Families of rows that turns and mirrors carry onto each other, the same ones carrying the whole set onto itself: the rest of each named row's family, in list order
4 families of 8 rows
k_526: 8 -18 -15 -3 -2 -59 11 23 25 -3 0 -52 10 2 -15
k_988: 62 -21 12 -21 -55 -18 -11 -34 24 14 -27 -38 -6 10 -32
k_77: 28 -7 -13 17 -22 55 23 28 8 29 8 11 25 31 -7
k_973: 27 22 32 -3 1 26 -14 -17 15 -6 -19 34 -16 4 -37
k_580: 35 24 28 4 9 -3 -22 -5 19 -14 -23 42 -2 -3 -32
k_859: 20 0 -34 0 -25 22 5 50 38 3 -19 15 -10 25 5
k_503: 67 -4 8 -19 -40 -28 -25 -36 21 3 -33 -40 -6 14 -24
k_385: 71 -43 22 -41 -26 3 17 -24 13 36 13 -30 12 28 -16
k_429: 25 11 -23 -1 -25 5 -8 48 39 3 -25 31 2 38 6
k_100: 21 -18 -9 -8 5 -53 11 34 12 -17 -29 -38 4 -4 -20
k_622: 29 9 37 13 42 15 -18 -28 28 41 6 2 -8 13 15
k_710: 70 -19 -1 -16 -53 -14 -12 -35 27 -6 -37 -16 -2 13 -26
k_648: 21 -17 12 14 12 -54 11 -33 20 19 6 -45 37 -1 8
k_416: 6 0 -25 2 -24 32 -6 46 38 10 -4 21 12 26 8
k_758: 22 0 -4 10 12 -56 19 -18 31 12 7 -50 38 3 12
k_968: 74 -23 4 -49 -36 -10 16 -28 19 33 5 -31 20 26 -19
k_358: 36 -18 12 29 -18 35 30 29 -1 47 12 11 27 24 0
k_207: 7 24 37 12 46 21 -2 -6 24 32 2 -1 -6 14 11
k_195: 33 -13 16 15 7 -51 14 -12 20 24 11 -34 51 10 31
k_475: 69 -27 9 -46 -36 -4 18 -6 21 34 9 -49 23 33 -8
k_238: 26 -13 8 27 14 -40 15 -10 30 19 13 -55 34 6 26
k_877: 16 20 27 15 44 25 -14 -25 11 31 -9 4 -12 11 4
k_927: 30 7 47 18 42 19 -4 -10 18 51 -10 -6 -7 25 7
k_237: 37 -14 -3 20 -27 50 10 13 9 44 15 23 27 30 -10
k_547: 11 -25 -24 -15 -11 -52 24 24 21 -13 -11 -37 19 1 -18
k_891: 17 -8 -22 -12 9 -56 8 28 24 -24 -5 -36 3 4 -8
k_280: 20 24 35 6 12 18 -34 -22 16 -5 -6 28 -8 6 -26
k_135: 74 -31 32 -47 -15 -7 15 -15 21 35 5 -27 34 35 -5
k_99: 33 -17 3 16 -22 43 32 27 19 29 29 11 32 31 -1
k_824: 32 19 22 18 13 3 -26 -22 13 -15 -16 25 -18 2 -39
k_21: 8 12 -35 19 -12 15 -14 46 33 10 -11 19 5 27 6
k_724: 64 -19 4 -7 -52 -26 -15 -17 9 0 -50 -26 -10 22 -24

Same family as k_710: k_859, k_385, k_622, k_238, k_891, k_99, k_824
Same family as k_77: k_526, k_988, k_416, k_758, k_968, k_877, k_280
Same family as k_724: k_580, k_429, k_100, k_358, k_195, k_927, k_135

